In the data rows, the value 128 means zero.
Here are some points, one per row:
[110  83 155 120  80 106 156 115 156 117 104 140  92 124 127 146 139 164
 133 146 108  82  73 119 172 143 154  97  99 124 134 131 122 132  78  90
 156 127 159 145 122 177 105  99 173 121 103 140 108  86 115 118 166 101
 162 102  95]
[125 117 153 127 112 101 144  97 154 102 124 116 139 143  94 126 125 156
 106 143  97 101  71 125 181 150 143  97 108  90 158 166 153  92  83  49
 122 141 140 147 128 190 111  69 161 132 138 126  88  96 109 132 129 113
 161 124 135]
[102 140 148  98  70 153 173 115 147  85 131 138 118 114 153 135 124 164
 105 176 122  88 113 118 163 130 138 131 116 164 146 184  88  92  68 105
 145 173 134 137 142 164  87  98 166  81 162 148 125 113  96 160 158 133
 115 113 134]
[ 97 137 155 105 109 114 184  88 138 146 113 161 134 134 132 140 184 164
 140 174 113 136  86 109 132 144 191 118  72 175 196 144 185 121  64  89
 109 133 169 151 142 162  72 105 163 121 187 167  72 121  72 124 109 104
 136 154 135]
[ 99 122 148  97  96 132 156  62 164  94  84 145 127 159 147  99 151 158
 143 181 114  86 122 108 130 122 181 118  91 144 190 151 139  99 103  99
  97 147 126 158 150 140 122 102 173 159 123 159 129  96  79 127 171 119
 157 171 110]
[ 88 106 165 138  98 163 193  87 116  98  92 134 115 166 141  77 174 144
 182 140 130  86  88  76 136 123 168 149 108 132 131 131 136  68  97  85
 123 169 177 169 187 131 122 110 170 120 134 147 114  98  67 110 138 111
 152 151  86]
[ 67 113 174  96  93 135 158 100 139 109 115 169  99 159 117 100 169 132
 133  98 121 103  98  53 149 156 178  85  70 162 106 176 133 100 116  75
 140 141 138 147 158 139  84  77 167 119  90 111 136  73 123 138 143  91
 121 137 111]
[ 94  36 146 105 114 141 168  93 170 111 150 118  97 146 134 126 148 146
 118  90 107  89  76 118 156 129 177  94  98 134  96 143 161  96  98  89
 152 105 121 127 164 160 101  69 149 117 121  57  91  91  84 123 122 119
 119 130 101]
[125  94 139  96  87 132 160  93 163 119 123 149 107 129 118 109 135 156
 148 110  94  99 110 124 105 121 152  93 105 158  88 166 187 121 105 108
 144  94 133 130 162 176  96  84 144 104  42  63 122  79  91 137 147 155
 113 137 121]
[117  94 158 130  97 151 114  81  99 106 132 141  73 141 158 118 113 143
 151 103 124 102  92 113 109 124 113  94  96 160 101 141 152 114 120  86
 136  92 180 139 136 135  94  99 131 138 119  71  93  89 112 145 152 135
 127 125 102]
[ 84  89 138 140  93 153 137 106 120 127  88 133 105 128 161 113 152 120
 175 116  95 138 109 126 125 102 111 152 129 144 170 163 166  96 100  87
 162 148 120 143 163 128  62 119 133 152  97  98 136  85 111 133 141 125
 172 127 121]
[119 141 135 158  83 185 126 114 161 157 141 154 113 159 147 114 157 126
 193 100 172 164  80 105  87  97 116 134 131 201 179 136 169  99 146 118
 171 165 161 151 166 136 113  90 133 157 139 146 146 101 111 170 137 139
 146 162 146]
[112  97 137 137 107 228 121 131 124 202 104 157 117 167 178 125 166 114
 151 191 165 167 128  97 127  93 126 150  85 137 193 160 172 130 181 109
 149 182 144 135 202 128 121 112 171 152 163 138 133  83  89 147 157 164
 191 191 159]
[102 128 165 151 130 188 141  91 152 161  85 129 100 172 177  94 183 119
 200 182 124 143 107 116  58  83 159 153  95 132 172 175 173  91 182 107
 153 190 129 134 177 128 104 130 167 155 140 129 184 126  97 165 132 158
 170 166 184]
[ 88 113 133 160 102 182 148  77 174 146  36 146 117 151 142  40 190 117
 172 177 130 198 134  40  98  54 143 154  83 149 101 153 179  59 172 129
 148 176 160 144 140 125 123 104 136 183 121 135 135  91  68 185 130 181
 150 158 159]
[156 168 158 160 157  95 115 144 157  94 111 155 218 128 103 118 109  96
  90 131 104 105 131 147 148 102 127 123 110 131 180 129 132 112 117 173
 115 145 149 183 105 132 146 160 129  88 197 141 142 139 112 147 165 149
 150  94 105]
[114 173 150 144 154  73  84 141 165  91 118 189 197 138  97 133  92  99
 119 192 148 110 132 121 115 109 145 143 155 107 128 135 103 112 112 114
 126 115 155 164 114 141 156 199 121 117 204 174 137 105 145 114 151 149
 109 114 101]
[113 170 192 125 147  72 108 140 162 116 115 147 168  98 120  76 104 118
  91 164 111  96 130 126 118  90 101 127 130 158 127 144  74 148 168 177
  97 121 141 138  92 135 147 165 166 105 163 154  75 146 147  96 147 143
 132 109 114]
[127 159 163 117 143  99 110 129 153 128  91 135 188 109 107 101  64 115
 115 156 112 122 143 121  96 113 139 102 137  81 122 114 114 111 145 126
 161 111  99 189  73  91 137 160 125  83 161 168  77 150 127 108 133  93
 129 120 143]
[ 98 174 163 172 163  83 115 158 146 119 116 151 156 111 114  75  85 112
  57 135 146 113 139 102  95 101 126 103 153  79 116 150  98 128 128 169
 155 119 127 154  93  63 171 150 132 107 116 180  88 127 128 135 161 143
 145  71 115]
[120 129 132 173 149  83 128  99 159 102 152 131 176 120  69  95  99  93
  94 104  84 133 129  96  72  91 137 114 106 133 159 123  64 122 143 171
 157 146 124 165  62  76 178 164 117 121 121 153 109 160 130 143 152 142
 164  87 101]
[132 155 140 161 172  84 134 162 147 114 140 140 166 167 107 130  92 116
 101 123 108 104 161 130 111 147 105 101 145 153 144 106 105 138 118 175
 166 157 149 150  88  98 154 149 141 100 164 127  96 128 137 189 133 181
 157 104 129]
[106 148  85 147 128 129 115 160 138  77 125 157 153 177  90 163 144 148
  78 177  85 107 162 139 128 172 150 127 171 165 147 143 166 136 129 192
 168 166 160 147 126 159 143 159 116 108 161 140 106 205 148 153 157 138
 152  88 104]
[163 154 122 136 181 114 146 163 137  94 142 173 143 118  84 167 206 137
 123 105  98  80 188 185 158 163 150  85 142 144 158 139 157 120 128 135
 158 130 127 109 127 169 183 163 156 117 151 168 116 150 163 181 145 159
 162  92  90]
[174 157 178 143 178 139 152 124 147  90 130 157 150 170  89 183 170 158
  93 125  76 145 168 140 163 160 127  79 188 156 128 125 143 160 117 142
 159 179 155 148 146 164 180 197 123 100 123 120 106 160 152 134 139 172
 119 115  93]
[163 150 142 168 187 169 166 157 102 106 174 153 180 149 128 174 169 168
 107 124  92 100 164 169 133 135 152  72 164 136 113 153 150 150 126 157
 123 117 153 156 116 132 142 168 126 110 127 156  89 141 173 120 121 143
 142  95  56]
[178 189  87 141 151  95 113 117 131 101 138 140 156 182 111 149 141 109
  96 107  88 126 175 156 109 113 108 106 164 153 136 130 152 158 145 133
 135 137 147 100 129 119 159 127 121  80 138 165 101 163 133 132 149 115
  95  92  91]
[172 144 135 115 133 121  96 145 131 123 117 129 103 174  83 136 137  46
  95 119  93 111 151 153 138 136  90 111 154 124 119 110 162 131 145 164
 161 129 162 138  98  63 169 163  92  85 158 148  94 135 143 106 140 122
  98  98 115]
[169 165 150 148 202 125  91 147 136 147 128 143 130 139  71 145 134  82
 130 137 112 140 153 152 124 107  60  95 160 168 111 109 145 127 116 161
 149 122 153 126 115  56 157 132 130  80 130 173  93 168 149 149 151 135
 142 103  59]
[162 147 125 172 142 115  91 189 150  92 110 147 156 144  93 173 112  85
 119 121  94 137 177 175 119 109  97  51 166 158 138  97 136 157 156 147
 124  88 149  91 161  83 182 129  89  89 133 140 128 180 174 172 146 141
 168  88 131]
[157  85  99 132  93 159  62 143 102 183 143 100  77 123 172 152 115  99
 182  75 174 126 143 149 125  89 101 157 115 120  62  59 102 118 160 126
  99 104 101  73 126  79 106  99  63 170  80  63 151 168 141 110  77 127
  79 163 149]
[160  98  86  99 119 122  72 138 102 131 158 117 117  63 185 127 152  83
 141  70 155 118 122 117  96 139  76 184 167  84  65  91 142 172 114 134
  88  69  85 126 132  81  86 107  85 173  87  63 159 145 155 105  99 107
  89 190 156]
[144 115  86 113 161 183 104 140  99 125 141  82 108 108 167 159 130 127
 156  62 168 135 125 169 137 133 100 160 152 122  79  79  99 160 108 138
  80  63  97  86 142 135  95 124 116 180  88 106 136 131 165  78 132  90
  35 145 222]
[160  92 109 138 112 136 122 115 105 150 196  85  70 108 151 185 121 144
 152  54 158 175 129 182 175 192 101 151 130 103  87 135 119 200 131 118
 101  96  92 122 154 131 100 136 118 175  86 118 168 137 129  58 100 116
 119 163 172]
[129  97  77 133 133 112 138 133  98 160 192  95 121 122 144 190 115 205
 109 127 185 181 115 184 202 208 148 182 105 115  78 135 107 143 172  96
 138 113  94 117 119 121 130 112 130 129  72 112 187 113 157  86  99 106
 151 111 141]
[139 109  99 158  96 148 168 140  88 172 196 130  99  45  88 177  61 201
 132 129 157 157  95 174 199 190 150 188 128 106 152 134 105 172 203 109
 127 151  89 105  97 193 115 103 129 121 113 108 148  97 131 190  92 122
 105 126 149]
[100 136  79 184  97  76 184 118  84 211 149  76 105 101 140 185  80 157
 103 135 182 198 115 135 183 229 135 149 125  95 134 137  76 159 223 129
 150 127  99  69  91 163 111 119 149 135 134 111 196 139 150 142  97 174
 138 138 134]
[136 105 121 144 134 104 125 130  78 182 157  82  92  90 150 139  73 146
 120 165 175 181 121 108 156 150 126 149 127  87 118  90  83 137 187 123
 148 154 116  99 106 162 114 108  80 177 100 140 203 105 120 154  95 186
 132 156 177]
[ 95 117  94 161 113 121  86 137  72 154 132  55 101  91 146 122 115 117
 159 170 164 165 119 130 110 148  97 160  89  86 103  39 109 132 165 127
  99 110  74  71 143 120 126 138 103 144 102 101 134 135 147 158  76 157
  76 162 157]
[ 77 140  66  65 120 159  82 162 100 143  93 108 130 105 162  65 120 129
 123 101 151 167 145  92  95 116  80 181  84  91 117  71 101 124 133 135
  75 100 106  83 124  98 122 181  67 147 132 117 159 162 124  93  86 143
  76 145 167]
[148 160  67  46 133 126 108 132  79 144  85  80 143  97 164  91 106 122
 161 107 155 107 138  68  88  78  71 146 138  92 117  94 110  91 120 176
  46 100  53  98 138  96 163 157  60 182 151 125 172 178 141  81  73  73
  99 121 177]
[136 154  96  54 169 123  94 157  95 108 118  56 138  74 167  96 117  56
 129 115 135 106 139 119 109  99  84 153 167 112 144 106  90 131  64 178
  93  87  79  74 123 117 179 144  69 159 118 121 142 159 150  65  76  11
 111 155 157]
[164 103  77  55 149  96 119 185  93 148 151 108 148  67 106 102  83 115
 107 111 131 138 203 162  86 113 140 154 188  97  99 117 102 182  59 131
  56 108 119  72 104  89 123 131 107 166 118 103 160 134 170  43 116  74
  90 126 136]
[210 128 104  71 144 108 126 173  95 147 195  79  92 121  99 163  78 126
  99  66 174 168 130 184 118 132 159 159 187  70  93 119  71 189  88 152
  72  84  86 117  47 148 143 120 138  72 123 103 146 146 167  76  94  73
  76 116  91]
Along one direction, these points spread out more than along any other. Take the direction at right angles to it along which they spread out most. Go by this last direction. Where along it does each point below lie, from 0 to 99? The average is 50, and the first point in the table lies past the average. One standard deviation of the points above along it is 16.
[139 109  99 158  96 148 168 140  88 172 196 130  99  45  88 177  61 201
 132 129 157 157  95 174 199 190 150 188 128 106 152 134 105 172 203 109
 127 151  89 105  97 193 115 103 129 121 113 108 148  97 131 190  92 122
 105 126 149] -> 63
[164 103  77  55 149  96 119 185  93 148 151 108 148  67 106 102  83 115
 107 111 131 138 203 162  86 113 140 154 188  97  99 117 102 182  59 131
  56 108 119  72 104  89 123 131 107 166 118 103 160 134 170  43 116  74
  90 126 136] -> 44
[157  85  99 132  93 159  62 143 102 183 143 100  77 123 172 152 115  99
 182  75 174 126 143 149 125  89 101 157 115 120  62  59 102 118 160 126
  99 104 101  73 126  79 106  99  63 170  80  63 151 168 141 110  77 127
  79 163 149] -> 66
[ 67 113 174  96  93 135 158 100 139 109 115 169  99 159 117 100 169 132
 133  98 121 103  98  53 149 156 178  85  70 162 106 176 133 100 116  75
 140 141 138 147 158 139  84  77 167 119  90 111 136  73 123 138 143  91
 121 137 111] -> 66
[160  98  86  99 119 122  72 138 102 131 158 117 117  63 185 127 152  83
 141  70 155 118 122 117  96 139  76 184 167  84  65  91 142 172 114 134
  88  69  85 126 132  81  86 107  85 173  87  63 159 145 155 105  99 107
  89 190 156] -> 62
[163 154 122 136 181 114 146 163 137  94 142 173 143 118  84 167 206 137
 123 105  98  80 188 185 158 163 150  85 142 144 158 139 157 120 128 135
 158 130 127 109 127 169 183 163 156 117 151 168 116 150 163 181 145 159
 162  92  90] -> 30
[144 115  86 113 161 183 104 140  99 125 141  82 108 108 167 159 130 127
 156  62 168 135 125 169 137 133 100 160 152 122  79  79  99 160 108 138
  80  63  97  86 142 135  95 124 116 180  88 106 136 131 165  78 132  90
  35 145 222] -> 62
[114 173 150 144 154  73  84 141 165  91 118 189 197 138  97 133  92  99
 119 192 148 110 132 121 115 109 145 143 155 107 128 135 103 112 112 114
 126 115 155 164 114 141 156 199 121 117 204 174 137 105 145 114 151 149
 109 114 101] -> 31
[102 140 148  98  70 153 173 115 147  85 131 138 118 114 153 135 124 164
 105 176 122  88 113 118 163 130 138 131 116 164 146 184  88  92  68 105
 145 173 134 137 142 164  87  98 166  81 162 148 125 113  96 160 158 133
 115 113 134] -> 56
[172 144 135 115 133 121  96 145 131 123 117 129 103 174  83 136 137  46
  95 119  93 111 151 153 138 136  90 111 154 124 119 110 162 131 145 164
 161 129 162 138  98  63 169 163  92  85 158 148  94 135 143 106 140 122
  98  98 115] -> 30
[ 95 117  94 161 113 121  86 137  72 154 132  55 101  91 146 122 115 117
 159 170 164 165 119 130 110 148  97 160  89  86 103  39 109 132 165 127
  99 110  74  71 143 120 126 138 103 144 102 101 134 135 147 158  76 157
  76 162 157] -> 63
[100 136  79 184  97  76 184 118  84 211 149  76 105 101 140 185  80 157
 103 135 182 198 115 135 183 229 135 149 125  95 134 137  76 159 223 129
 150 127  99  69  91 163 111 119 149 135 134 111 196 139 150 142  97 174
 138 138 134] -> 61
[136 105 121 144 134 104 125 130  78 182 157  82  92  90 150 139  73 146
 120 165 175 181 121 108 156 150 126 149 127  87 118  90  83 137 187 123
 148 154 116  99 106 162 114 108  80 177 100 140 203 105 120 154  95 186
 132 156 177] -> 64
